In the data rows, zero lies at 4.5, halfway between 4 and 5.
Here are some points, one per row:
[7 5 4 4 5 5 3 5 5 5 6 5 5 0 2 3 5 3 8 8 6 4 7 5 4 3 4 2 3 4 4 3 7 4 5 4 5
 9 5 3 4]
[5 4 8 5 5 5 3 7 4 5 3 6 8 5 3 5 6 3 2 5 2 6 5 8 4 7 6 3 5 3 7 3 7 3 4 4 2
 1 4 1 6]
[5 5 4 4 3 7 3 1 3 7 5 8 2 5 4 6 3 5 4 2 2 3 3 4 5 6 4 3 5 1 5 2 4 4 4 5 8
 4 3 3 5]
[5 4 4 1 6 5 4 4 5 5 5 8 3 8 2 5 9 3 2 6 2 6 5 4 2 2 4 6 5 6 4 5 3 3 5 4 7
 5 7 7 6]
[7 5 3 6 3 6 8 4 6 5 7 3 5 4 4 9 7 5 7 5 4 7 6 3 4 4 6 6 5 7 3 5 0 6 5 5 6
 4 5 6 7]
[1 7 3 5 6 8 7 5 7 9 5 4 2 4 5 3 3 5 6 1 2 6 4 5 4 5 6 5 5 2 6 5 4 5 4 4 1
 5 4 4 5]
[5 4 4 3 1 6 3 3 6 4 5 4 8 3 5 7 3 4 5 4 4 6 3 4 4 3 5 8 5 6 8 5 8 5 7 6 2
 2 5 6 4]
[4 5 5 6 5 2 4 4 5 4 3 4 5 4 3 2 6 4 7 3 3 4 3 5 2 3 6 6 6 3 2 5 1 2 5 5 4
 1 4 4 3]
[4 4 3 5 2 5 1 7 6 3 3 4 4 5 6 2 6 5 6 8 6 6 5 3 6 7 4 6 4 4 3 3 2 6 2 3 4
 4 4 5 5]
[3 5 4 5 6 3 4 2 5 5 5 4 7 8 6 3 3 5 6 5 6 6 4 7 4 4 4 6 5 8 5 5 5 6 0 3 5
 0 4 7 3]
[6 3 4 3 4 5 5 4 6 2 4 5 6 4 8 5 2 4 0 4 7 5 7 6 1 4 3 1 4 6 4 8 1 3 4 4 3
 6 4 5 4]
[6 4 9 4 5 3 6 5 5 7 2 5 4 6 5 8 4 6 4 3 6 1 5 2 3 4 7 5 6 4 2 4 5 3 3 3 4
 5 4 7 4]
[4 3 3 5 5 2 3 2 5 6 5 3 5 3 5 4 9 4 6 2 4 4 3 6 2 3 3 2 4 6 5 3 4 7 4 1 5
 6 6 9 3]
[4 3 5 5 5 4 4 5 5 9 4 4 5 5 4 3 6 2 5 3 7 3 3 5 5 5 5 3 6 7 1 5 2 3 6 6 5
 7 8 3 4]
[4 6 3 5 5 6 4 7 5 6 3 5 6 4 4 5 9 4 3 4 4 4 4 6 4 2 7 3 1 4 3 4 4 4 4 3 4
 0 2 1 5]
[3 3 3 2 6 4 6 7 7 6 7 6 7 4 4 5 5 2 7 3 6 4 3 6 8 6 6 7 5 3 5 8 5 4 3 5 6
 6 5 5 5]
[5 1 3 6 8 3 3 2 5 6 2 3 2 4 4 6 4 6 5 6 4 4 3 5 4 9 5 5 6 7 5 7 3 5 3 4 2
 6 3 6 6]
[5 3 7 4 4 5 4 5 3 9 8 2 5 6 6 2 7 4 5 7 8 5 3 2 4 6 3 2 3 5 4 5 1 6 6 6 5
 5 2 2 5]
[6 2 5 8 4 4 4 2 1 6 5 8 3 3 2 4 2 6 1 4 3 7 4 5 6 5 5 7 4 4 4 9 5 6 6 5 3
 4 6 2 1]
[5 4 5 4 2 1 6 3 6 7 5 7 7 3 1 5 8 6 7 4 5 3 7 4 4 2 2 6 5 5 5 4 3 6 6 7 3
 4 2 5 7]
[4 5 6 6 3 5 5 6 4 5 3 5 6 4 4 2 3 7 7 4 5 4 6 4 5 2 4 4 2 5 7 5 0 7 4 3 5
 7 7 2 4]
[4 2 4 3 6 4 5 6 6 7 3 6 6 5 6 1 3 5 5 5 4 4 7 2 6 2 3 6 8 3 5 3 3 4 5 6 4
 7 7 5 7]
[8 1 3 6 4 4 3 5 8 2 7 4 1 5 3 2 4 5 2 4 6 6 6 6 5 3 5 5 5 2 5 5 8 5 4 6 4
 0 5 3 4]
[3 4 3 5 3 5 4 3 6 4 6 4 5 6 1 4 5 6 3 4 3 4 4 4 9 4 5 5 4 4 6 4 5 6 5 0 6
 8 2 6 4]
[6 5 6 2 6 3 6 4 1 2 8 5 6 4 2 0 5 5 3 4 2 5 2 2 4 4 5 2 5 4 4 2 6 4 4 5 2
 3 4 6 6]
[5 3 5 3 6 5 5 3 4 4 5 8 2 3 4 4 4 4 5 6 6 5 7 8 5 6 4 5 4 7 6 6 2 6 2 4 7
 3 4 7 7]
[5 3 9 4 5 4 3 4 4 0 4 3 6 4 7 4 1 3 2 4 0 1 1 6 6 5 3 6 6 4 7 4 3 8 5 6 5
 3 2 5 4]
[6 9 3 4 6 2 2 4 5 7 5 5 4 3 6 6 2 4 4 9 3 4 5 2 5 2 7 6 5 2 1 7 4 5 3 2 3
 6 4 1 6]
[3 5 1 4 4 5 8 4 2 3 6 3 2 4 4 4 6 4 3 4 2 2 6 6 7 3 4 6 6 8 5 3 3 2 1 6 3
 7 3 2 5]
[2 6 3 5 4 2 4 5 4 3 7 6 6 6 4 7 8 4 4 2 5 4 7 2 5 3 6 7 5 2 5 4 4 4 5 7 3
 5 4 4 4]
[5 3 4 4 6 6 4 4 3 4 5 5 3 7 6 7 7 5 9 5 2 4 7 4 7 5 3 2 6 5 2 5 3 5 6 6 0
 5 4 8 2]
[5 6 4 6 4 3 5 5 4 5 1 8 2 5 5 5 6 3 6 3 4 7 4 5 4 6 1 5 4 7 7 6 8 3 3 3 4
 6 3 5 1]
[4 7 6 5 8 4 6 4 5 5 1 1 5 5 3 5 8 5 4 6 3 5 4 3 7 4 7 1 5 5 6 6 6 6 5 9 6
 5 7 7 6]
[5 7 5 6 5 4 6 7 5 6 4 5 3 4 2 6 1 3 1 6 6 8 6 6 4 7 0 5 4 4 4 3 3 6 4 5 4
 5 3 8 3]
[5 1 4 7 5 4 6 6 7 3 5 6 5 3 5 7 3 5 6 5 4 3 7 1 2 8 5 4 2 6 4 3 5 1 2 2 5
 5 3 5 4]
[5 6 4 3 0 3 4 4 3 5 4 3 5 4 5 5 4 3 6 5 4 3 7 4 5 6 8 5 3 2 5 5 2 6 4 7 2
 8 5 5 6]
[6 5 2 5 2 3 4 5 4 3 2 5 5 6 5 4 8 5 3 5 5 5 5 7 5 5 7 2 6 3 6 2 0 3 4 3 6
 8 6 6 4]
[5 4 5 2 3 3 4 5 3 9 1 3 3 5 4 3 3 5 3 2 8 3 7 3 7 6 3 3 5 6 2 6 7 4 2 2 6
 4 3 6 4]
[5 7 3 3 6 5 3 4 3 4 6 5 4 5 6 7 3 4 5 6 6 4 7 4 6 5 3 4 4 4 5 4 1 3 2 2 3
 2 7 5 5]
[6 6 7 4 4 7 4 3 4 6 6 5 6 1 7 3 8 5 4 6 3 5 4 4 7 6 2 5 4 3 6 5 3 0 5 5 5
 5 5 4 4]
[4 1 3 5 4 4 8 3 6 4 4 4 6 3 7 3 5 4 6 7 0 5 6 7 5 2 5 3 4 0 3 5 4 6 5 5 5
 3 5 6 2]
[4 5 3 4 3 4 3 3 4 4 6 3 4 7 4 4 5 7 3 4 3 2 5 6 6 7 4 3 7 6 5 6 9 1 7 4 5
 2 6 2 6]
[5 5 8 5 7 7 0 8 5 7 6 4 4 5 5 5 6 5 5 4 1 4 4 6 4 3 7 6 1 6 4 4 5 5 5 6 5
 5 5 6 4]
[6 3 1 6 5 8 3 4 5 1 4 5 5 6 2 4 3 3 4 5 7 3 0 1 3 3 4 6 4 4 5 4 6 6 5 6 4
 4 5 1 4]
[6 4 7 5 3 6 5 8 4 2 6 2 4 4 6 5 6 4 4 2 3 8 5 3 5 6 1 5 6 7 5 6 5 6 7 3 5
 2 5 0 4]
[7 4 2 3 5 5 5 7 6 6 4 7 4 6 4 4 0 3 5 3 4 4 2 7 7 4 4 2 4 4 3 3 6 6 9 4 5
 3 3 2 8]
[4 4 4 8 6 6 5 4 1 3 4 4 4 3 4 5 4 4 6 4 5 4 3 4 3 3 3 3 4 3 5 4 5 6 4 5 6
 4 5 2 6]
[1 3 2 9 6 5 4 4 4 5 5 5 6 2 6 5 4 5 0 4 6 4 5 1 3 5 4 3 5 5 6 5 7 5 8 5 5
 5 5 6 8]
[5 3 4 4 5 1 4 5 3 4 6 3 4 5 5 5 2 4 6 3 3 5 5 5 3 7 7 5 7 4 6 2 6 6 6 2 4
 2 6 1 5]
[3 6 4 5 3 4 4 4 4 5 5 7 1 5 7 5 5 4 7 3 5 4 2 4 6 3 3 1 2 3 5 5 6 6 6 9 5
 1 6 6 6]
[1 3 6 2 4 7 6 6 3 4 5 6 8 5 1 5 1 4 5 8 3 2 4 5 3 7 4 2 6 3 4 5 5 5 8 3 7
 1 5 3 2]
[6 8 7 9 4 6 2 3 4 6 6 6 8 6 5 4 1 3 5 2 5 4 6 8 4 6 5 5 7 5 4 3 7 5 6 5 5
 6 2 6 6]
[4 4 8 4 4 3 5 2 6 4 4 3 2 5 7 4 3 2 5 7 7 6 4 4 7 3 7 4 5 7 7 2 7 5 9 2 4
 2 3 1 4]
[3 7 2 4 6 3 4 2 5 4 7 4 4 3 5 2 8 5 5 4 7 4 5 7 4 7 5 7 6 3 4 4 4 3 9 4 6
 6 4 4 2]
[3 5 4 5 3 3 6 7 5 5 4 3 4 5 6 2 6 4 6 6 3 3 1 3 1 5 2 8 3 3 5 5 3 2 6 2 3
 7 5 7 7]
[4 4 5 4 3 5 3 3 4 0 4 4 3 4 5 3 4 4 5 1 3 7 5 5 2 5 6 3 8 3 3 4 8 6 3 7 7
 7 4 0 7]
[6 7 4 7 5 0 3 7 8 1 3 3 5 4 3 7 4 5 6 6 4 5 1 4 7 7 3 3 4 6 3 5 1 3 4 4 6
 3 6 4 5]
[3 5 6 4 5 3 5 7 4 5 5 6 5 3 7 6 9 6 2 6 7 1 4 9 5 3 3 7 5 4 3 5 7 8 4 3 4
 6 7 4 7]
[4 5 7 6 4 6 6 0 5 7 4 6 5 5 7 4 5 6 3 5 4 7 2 3 5 2 4 5 6 3 4 4 6 4 4 3 5
 4 4 2 5]
[3 3 3 2 7 3 4 6 1 4 1 3 6 6 5 7 4 4 4 6 5 8 6 0 5 4 2 6 4 3 4 5 5 4 3 4 6
 6 2 6 4]
[5 4 9 3 7 7 5 6 3 0 4 7 5 5 3 4 2 7 6 2 7 7 3 5 5 4 7 4 6 4 4 4 5 4 8 7 3
 7 3 4 6]
There is one direction along which these points spread out most. Take the direction at right angles to it along which they spread out most. Go by this last direction. How far along it is each point below, from 0 to 99? 50 is the average, and the first point above lies past it. One standard deviation of the points above along it is 16.
[6 7 6 4 6 5 7 0 7 4 1 4 5 7 4 5 4 4 4 3 5 2 8 3 4 8 1 7 0 6 2 2 6 6 2 6 4
 4 7 3 3] -> 30
[3 7 2 4 5 6 2 5 6 5 2 3 1 3 1 6 3 4 4 5 5 4 7 2 2 2 2 2 7 5 5 6 3 5 3 4 5
 3 3 7 3] -> 28
[0 5 8 4 4 4 5 4 6 1 4 6 0 4 3 4 5 3 5 5 6 3 5 3 4 5 7 6 2 7 2 5 4 5 5 2 4
 4 4 7 4] -> 39
[3 6 1 0 4 7 4 4 4 2 1 4 5 3 6 7 2 5 4 4 8 6 3 8 3 6 3 5 4 5 2 4 6 4 4 4 3
 5 5 7 2] -> 23
[2 5 4 3 2 3 3 4 3 3 5 3 8 4 5 3 1 4 4 4 2 6 4 2 6 3 8 5 2 6 2 5 5 4 4 5 6
 4 6 5 4] -> 52
[5 6 5 5 1 4 6 5 5 4 5 7 4 7 5 6 2 5 5 7 5 5 3 4 3 5 3 3 5 8 3 6 9 5 1 3 4
 8 3 7 3] -> 18
[5 4 7 7 1 8 5 6 3 5 5 1 3 3 3 3 4 5 3 4 6 5 3 4 6 4 6 6 6 2 5 3 6 3 3 5 4
 1 6 8 5] -> 51
[3 4 3 1 4 4 4 5 5 5 5 2 5 5 4 5 5 8 5 7 4 5 4 7 3 4 3 5 1 5 4 3 4 3 6 9 5
 7 3 3 5] -> 65
[4 4 4 7 5 4 5 7 3 8 5 3 4 5 5 5 2 5 6 6 4 5 5 8 4 0 4 7 5 6 5 4 3 1 5 7 6
 5 5 4 4] -> 54
[4 6 4 3 4 3 6 7 6 7 6 6 4 4 5 6 4 6 3 5 7 2 2 3 5 4 6 2 5 3 8 4 1 5 2 6 4
 6 6 4 2] -> 55
[6 4 8 5 6 5 5 4 5 1 7 0 4 5 4 5 2 4 4 3 5 4 4 6 3 2 3 2 3 1 7 6 7 3 5 2 4
 5 6 5 7] -> 47
[8 6 1 4 5 6 7 7 2 3 5 5 6 4 7 2 6 6 5 4 4 3 5 3 3 6 7 6 5 5 6 6 6 5 5 5 7
 3 3 6 2] -> 52
